In the rows, 128 means zero.
Families of rows that turns and mirrors carry onto each other, the same ones carrying the whole set onto itself: the rest of each named row's family, in list order
9 families of 3 rows
Q131: [132 123 124 142 128 126 156 129 112 135 133 135 100 148 166 124 146 157
 135 130 130 169  95]
Q732: [129 106 143 152 141 123  88 142 154 132 178 125 111 114 127 137 126 129
 112 121 133  87 123]
Q808: [138 119 135 151 116  85 137 153  97 148 145  97 135 146 138 120 140 140
 169 144 129 122 142]
Q764: [148 154 141 118 126 139 122 103  93 166  99 138 111  96 119  86 117 132
 127  99 103 124 112]
Q557: [146 108 108  93  97 138 112 125 156 114 163 109 157  97 137 110 157 147
 122 121 114 112 137]
Q606: [153 143  91 109 107 144 107 142 100 126 105 120 134  88 107 176 143 106
 134  82 104 150 126]
Q292: [128 105 139 147 143 129  85 147 156 131 178 124 116 120 127 139 125 129
 109 116 135  90 127]
Q521: [152 150  96 115 100 135 107 131  96 124 108 118 124  73 102 169 144 102
 139  97  99 145 117]
Q937: [134 154 103  88 144 119  93 110  74 129 137 107 126 142 111 116 119  87
 152 129 141 133 136]
Q705: [132 158 111  99 131 160  97 116 104 155 114 123 130 115 111  74 116 113
 125  91 101 131 125]
Q949: [156 106 130 107  92 122 128 114 148 121 154 117 143  81 142 115 158 159
 124 130 115 106 127]
Q990: [132 120 158 110 132 161 135 146 155 160 153 159 132 149 145 144 113 118
 143  90 136 136 139]
Q288: [147 141 127 104 140 156 121 126 101 168  94 141 134 127 126  99 114 138
 119  67 114 136 131]
Q10: [112 146 136 103 118 164 100 129 158 142 179 136 123 128 124 109 116  82
 154 125 117 129 129]
Q696: [132 102 145 151 143 125  91 146 153 134 174 128 113 118 130 143 125 134
 110 115 136  90 126]
Q167: [160 142 105 118 103 133 120 135  95 130  99 128 125  78 110 181 144 114
 136  87 105 148 119]
Q645: [115 143 104 135 119 131 126 117 116 119 154 115  96 136 150  96 149 128
 142 155 117 165  89]
Q65: [133 116 119 138 123  98 126 166 104 144 148  93 149 165 136 122 139 135
 166 129 133 128 154]
Q923: [138 125 101 118 139 139 111 148 129 118 107 129 125 112 133 194 122  91
 118  99  89 156 135]
Q282: [136 137 180 130 113 135 138 114 142 160 156 159 100 104 138 127 117 113
 155 133 120 121 113]
Q533: [147 129 124 136 130 119 125 130 118 124 101 137 105  87 136 193 124  98
 123 119  84 148 120]
Q664: [155 146 141 111 140  95 127  98  60 144 118 128 107 122 124 133 119 114
 152 135 145 127 121]
Q771: [115 128  90 121 134 149 129 143 125 123 147 119 122 171 158 114 145 136
 131 119 130 176 109]
Q14: [158  96 124  99 102 133 132 130 152 123 149 121 157 102 149 128 157 166
 118 106 123 114 139]
Q737: [150 132 120  93 156 119 123 127  72 144 115 127 134 161 130 147 117 117
 141  96 157 140 145]
Q623: [131 141 100 123 128 131  99 130 126 111 118 120 111  90 124 173 125  76
 126 128  77 148 122]
Q453: [127 128 117 141 115  94 117 153 102 139 157  86 140 149 129 107 141 124
 171 148 124 122 145]

Which other rows belong to the same family as Q14? Q557, Q949
Which other rows belong to the same family as Q167? Q606, Q521
Which other rows belong to the same family as Q131? Q645, Q771
Which other rows belong to the same family as Q732? Q292, Q696
Which other rows belong to the same family as Q288? Q764, Q705

Families of rows that turns and mirrors carry onto each other, the same ones carrying the whole set onto itself: the rest of each named row's family, in list order
5 families of 4 rows
Q851: [145 160 147 102 115 104 182 119 140]
Q23: [146 135 123  97 105 120 183 123 133]
Q629: [193 126 147  89 168 115 105 125 156]
Q979: [146 146 152  73 115 109 167 114 117]
Q372: [156 145 100  86 141 120 166 107 195]
Q721: [168 127 163  97 127 117 142 137 108]
Q106: [159 165 127  92 151 103 158 104 196]
Q837: [162 102 102 109 129 107 115 134 129]
Q166: [196 138 143  98 166 100 108 115 168]
Q16: [136 116  98 108 111 108 151 133 130]
Q785: [196 117 114  91 161 117 110 117 172]
Q636: [180 140 133  64 168 107 115 100 174]
Q604: [186 108 138 102 125 117 129 134 111]
Q669: [143 162 128  63 140 109 167  97 176]
Q915: [135 126  82 101 128 109 149 120 171]
Q129: [159 155 126  80 163 119 147 111 199]
Q977: [160 112  86 102 147 107 114 123 169]
Q665: [182 132 162 107 130 100 133 130 112]
Q603: [184 125 157  74 143 106 115 118 115]
Q359: [135 156 141  88 122 119 185 123 150]

Which other rows belong to the same family as Q129? Q629, Q721, Q359
Which other rows belong to the same family as Q915? Q837, Q16, Q977
Which other rows belong to the same family as Q979? Q636, Q669, Q603
Which other rows belong to the same family as Q851? Q106, Q166, Q665

Families of rows that turns and mirrors carry onto each other, the same ones carrying the whole set onto itself: the rest of each named row's family, in list order
4 families of 5 rows
Q459: [160 101 165 121 125 122 198 126 129]
Q823: [133 144 167  83 102  98 142 131 170]
Q592: [160 120 155 106 129 164 123 153 164]
Q971: [151 107 145 107 104 125 187 120 132]
Q537: [149 153 197 106 108  82 150 149 165]
Q18: [141 120 225 127 138 144 155 134 124]
Q116: [168 123 167 138  88 103 184 143 147]
Q117: [145 131 218 151 113 132 139 146 162]
Q346: [172 128 164 104 147 156 129 160 123]
Q953: [144 123 182  92 168 103 162 130 142]
Q583: [170 110 179 141 116 108 196 141 138]
Q328: [133 126 184 104 138 151 140 121 102]
Q398: [130 127 158  75 140 111 150 120 156]
Q159: [157 139 206 111 149  84 162 149 147]
Q7: [174 136 205 102 128 147 142 168 113]
Q912: [140 143 170 142  97 133 115 141 163]
Q816: [154 124 189 104  99 161 134 156 180]
Q760: [164 134 220 101  99 152 146 165 148]
Q442: [132 139 149 113 112 144 115 126 126]
Q264: [156 121 146 119  80 113 178 130 144]

Which other rows belong to the same family as Q264? Q459, Q971, Q116, Q583
Which other rows belong to the same family as Q760? Q592, Q346, Q7, Q816
Which other rows belong to the same family as Q328? Q18, Q117, Q912, Q442

Families of rows that turns and mirrors carry onto each other, the same ones carrying the whole set onto itself: the rest of each named row's family, in list order
8 families of 4 rows
Q672: [142 115 158 123  92 132 100 166 103  88 116 100 168]
Q836: [149 161 145 142 143 108 116 123  82 132 163 161 145]
Q142: [119 130 160 147 117 154 112 141 112  88 100 101 149]
Q363: [159 157 116 154 140  94  97 117  70 134 143 155 153]
Q48: [156 152  96 145 132  90 108 132  78 141 148 148 134]
Q658: [142 167 125 109  97 107 117 136  76  70 128 146 173]
Q132: [133 128 141 130 108 125  84 167 117  86 100  90 146]
Q27: [124 155 127 105  83 103 130 139 102  98 161 140 159]
Q499: [159 141 158 172 123 110  87 129 116 143 112 109 115]
Q340: [164 169 120 106  75 111 123 136  78  89 131 145 162]
Q181: [153 165 132 106 102 101 107 130  83  63 146 128 155]
Q96: [148 142 117 104  95 113 124 145  83  75 135 148 172]
Q216: [127 138 154 127  75 143 104 150 111  99  89 103 156]
Q396: [173 145 111 131 133  97 119 126  64 147 142 143 151]
Q419: [118 174 106 125 103 118 113 137  82  83 142 155 170]
Q274: [146 134 140 173 118 125 105 136 111 158 113 102 114]
Q650: [132 167 129  99  75 102 121 154  93  85 124 139 155]
Q936: [132 142 102 130 144  98 111 127  87 121 140 166 136]
Q138: [126 148 160 141  82 123 103 140 105  96 112  75 171]
Q820: [151 168 144 180 123 120 122 152 102 152 112 113 118]
Q541: [153 125 158 126  91 137 105 146  94 105  90  87 169]
Q249: [151 155 152 189 119 120 112 125 110 145 101 111 128]
Q427: [137 118 150 134  85 137  98 138 110  88 116  82 158]
Q539: [160 166 101 152 135 105 128 134  74 138 145 153 137]
Q226: [155 152 126 146 148 106  98 141  64 150 149 145 146]
Q298: [124 134 132 185 109 138 106 146 127 140 112 115 132]
Q478: [133 138 169 141  84 145 106 143 104  90  99  98 168]
Q105: [144 141 144 169 130 140  97 138  95 161 105 108 127]
Q639: [168 155 138 170 102 131 103 142 102 155  98 102 122]
Q61: [155 158 112 157 125  71 112 127  87 141 150 144 154]
Q582: [136 162 110 102  83  97 117 128  88  77 134 130 154]
Q891: [137 168 140 186 132 116  96 158 107 137  96 106 143]

Which other rows belong to the same family as Q541? Q340, Q396, Q639
Which other rows belong to the same family as Q274? Q48, Q658, Q478
Which other rows belong to the same family as Q138? Q499, Q181, Q61
Which other rows belong to the same family as Q672? Q650, Q820, Q226
Which other rows belong to the same family as Q936? Q142, Q419, Q298

Families of rows that turns and mirrors carry onto each other, the same ones carrying the whole set onto itself: the rest of each named row's family, in list order
4 families of 8 rows
Q735: [170 128  90 132 165 112 127 170 163 156 130 120  91 158  90 173 115  93
 121 135]
Q382: [167 115 139 175 154  61 146 177 130 136 153 145 126 165 120 175  87 123
 122 134]
Q832: [145  97 174 135 138 100 116 170 111 135  99 145 192 131 149 185 121 153
 130 139]
Q905: [159 136  93 130 166 131 115 173 155 149 126 117  91 154 113 172 126  87
 123 123]
Q775: [149 110 126  93 149 153  96 161 144 157  76 121 157 124 119 182 148 123
 129 141]
Q814: [174 119 107 189 163 133 135 197 101 129 107 120 150 135 124 191 119 117
 123 136]
Q523: [165 132 120 172 165 130 126 205  88 124 106 127 163 151 117 194 136 113
 114 143]
Q985: [150 102 146  80 128  76 115 141 164 164 132 156 128 142 117 167 110 136
 131 141]
Q894: [152  93 144  97 136  84 117 136 187 167 122 140 120 138 119 163 101 132
 136 131]
Q164: [142 106 158  78 138  80 109 141 175 161 122 145 132 153 116 166 117 129
 127 139]
Q47: [161 107 136 161 151  57 138 174 127 118 138 146 144 173 123 172  75 110
 127 125]
Q575: [149 102 135 105 156 161 113 153 150 152  87 121 150 133 127 187 158 136
 107 156]
Q525: [155 102 120 184 167 138 128 206  94 148  95 128 158 143 128 186 125 113
 120 144]
Q148: [148 127 114 142 178 105 107 160 170 146  79 109 176 160 118 146  99 118
 100 123]
Q943: [161 122 144  83 137  77 114 133 180 144 133 136 126 145 111 169 112 134
 128 132]
Q621: [167 121 129 163 147  54 130 186 126 138 142 145 133 157 112 170  78 110
 142 119]
Q885: [127 119 112 146 182  91 117 150 149 142  76 121 168 148 117 150  94 114
  95 134]
Q554: [167 101 127 162 153  53 137 177 143 119 147 145 135 172 112 160  88 115
 131 125]
Q122: [164 123 118 188 172 139 127 197 111 128  96 110 154 146 122 191 127 111
 120 135]
Q408: [137 120 124 131 165  93 114 153 166 149  76 107 173 159 118 144 106 120
  91 130]
Q611: [189 105 152 121 120 125 126 189 126 151 153 146 117 141 123 206 142 132
 154 140]
Q473: [173 137  85 130 168 113 117 192 158 158 111 114  93 149 101 186 115 105
 114 130]
Q428: [179 104 142 136 138 122 128 185 109 144 153 160 110 129 122 212 129 124
 159 145]
Q742: [155 117 131 107 152 157 105 166 149 173  91 121 139 116 117 186 161 134
 122 150]
Q99: [145  88 171 144 137  94 127 166 123 130  96 157 195 133 145 182 111 136
 123 132]
Q710: [141  88 179 137 136 100 126 147 118 135 116 151 191 140 137 170 120 141
 139 143]
Q668: [157  87 171 137 137  84 129 165 119 143 103 149 192 134 125 184 109 160
 128 152]
Q311: [169  94 150 126 125 108 135 179 106 146 149 158 107 130 121 211 136 127
 151 150]
Q467: [166 105 143 126 125 128 118 175 110 153 146 160 110 141 102 221 140 135
 145 138]
Q625: [168 134  92 125 165 119 117 172 153 162 134 110  87 156  93 173 123 109
 126 141]
Q856: [150 124 139 108 150 160 106 162 133 173  82 122 149 118 125 196 147 130
 118 150]
Q130: [149 117 122 142 178  87 127 165 166 138  81 106 174 147 136 135  95 112
 104 137]

Which other rows belong to the same family as Q408? Q735, Q832, Q985, Q47, Q122, Q428, Q742
Which other rows belong to the same family as Q164? Q814, Q148, Q554, Q99, Q311, Q625, Q856
Which other rows belong to the same family as Q668? Q905, Q523, Q894, Q575, Q621, Q885, Q611

Families of rows that turns and mirrors carry onto each other, the same ones carrying the whole set onto itself: the rest of each named row's family, in list order
10 families of 3 rows
Q385: [117 130 122 158 163 118 109 130]
Q852: [149 111 146 136 148 111 115 150]
Q437: [142 111 109 104 107 142 164 147]
Q360: [115 166 157 127 154 151 137 160]
Q64: [131 114  79 119 127 138 148 132]
Q281: [131 114 118  98  96 133 157 149]
Q683: [102 114 119  80 138 145 142 120]
Q150: [138 115  97 124  96 129 148 134]
Q152: [113 162 126 117 150 177 133 131]
Q729: [130 120 125 149 148  93 133 160]
Q412: [105 136 103 113 108 140 167 116]
Q279: [122 107 143 154 144 102 138 163]
Q670: [133 132 105 101 119 143 169 161]
Q749: [ 90 166 145 135 138 146 137 115]
Q614: [129 113 119 110 116 143 175 165]
Q414: [103  99 122 111 150 108 123 120]
Q743: [158 109 120  98 120 140 148 152]
Q19: [112 156 172 112 126 155 131 148]
Q848: [105 113 103 138 106 154 159 121]
Q38: [141 145 165 109 146 162 126 153]
Q890: [122 135 144 164 135 111 106 134]
Q259: [117 165 144 119 118 174 135 136]
Q15: [123 114 150 142 127  93 116 148]
Q855: [ 91 130 150 104 160 140 116 119]
Q756: [133 112 144 153 143 101 119 145]
Q963: [ 91 144 142 147 128 171 138 120]
Q30: [121 158 167 119 142 167 134 147]
Q462: [ 98 114 125 171 129 125 128 121]
Q124: [110 149 168 128 147 157 148 166]
Q682: [102 125 116 151 130  98 135 114]

Which other rows belong to the same family as Q19? Q281, Q15
Which other rows belong to the same family as Q614? Q279, Q124
Which other rows belong to the same family as Q437? Q756, Q30
Which other rows belong to the same family as Q462? Q848, Q963
Which other rows belong to the same family as Q360? Q729, Q670
Which other rows belong to the same family as Q412? Q749, Q682

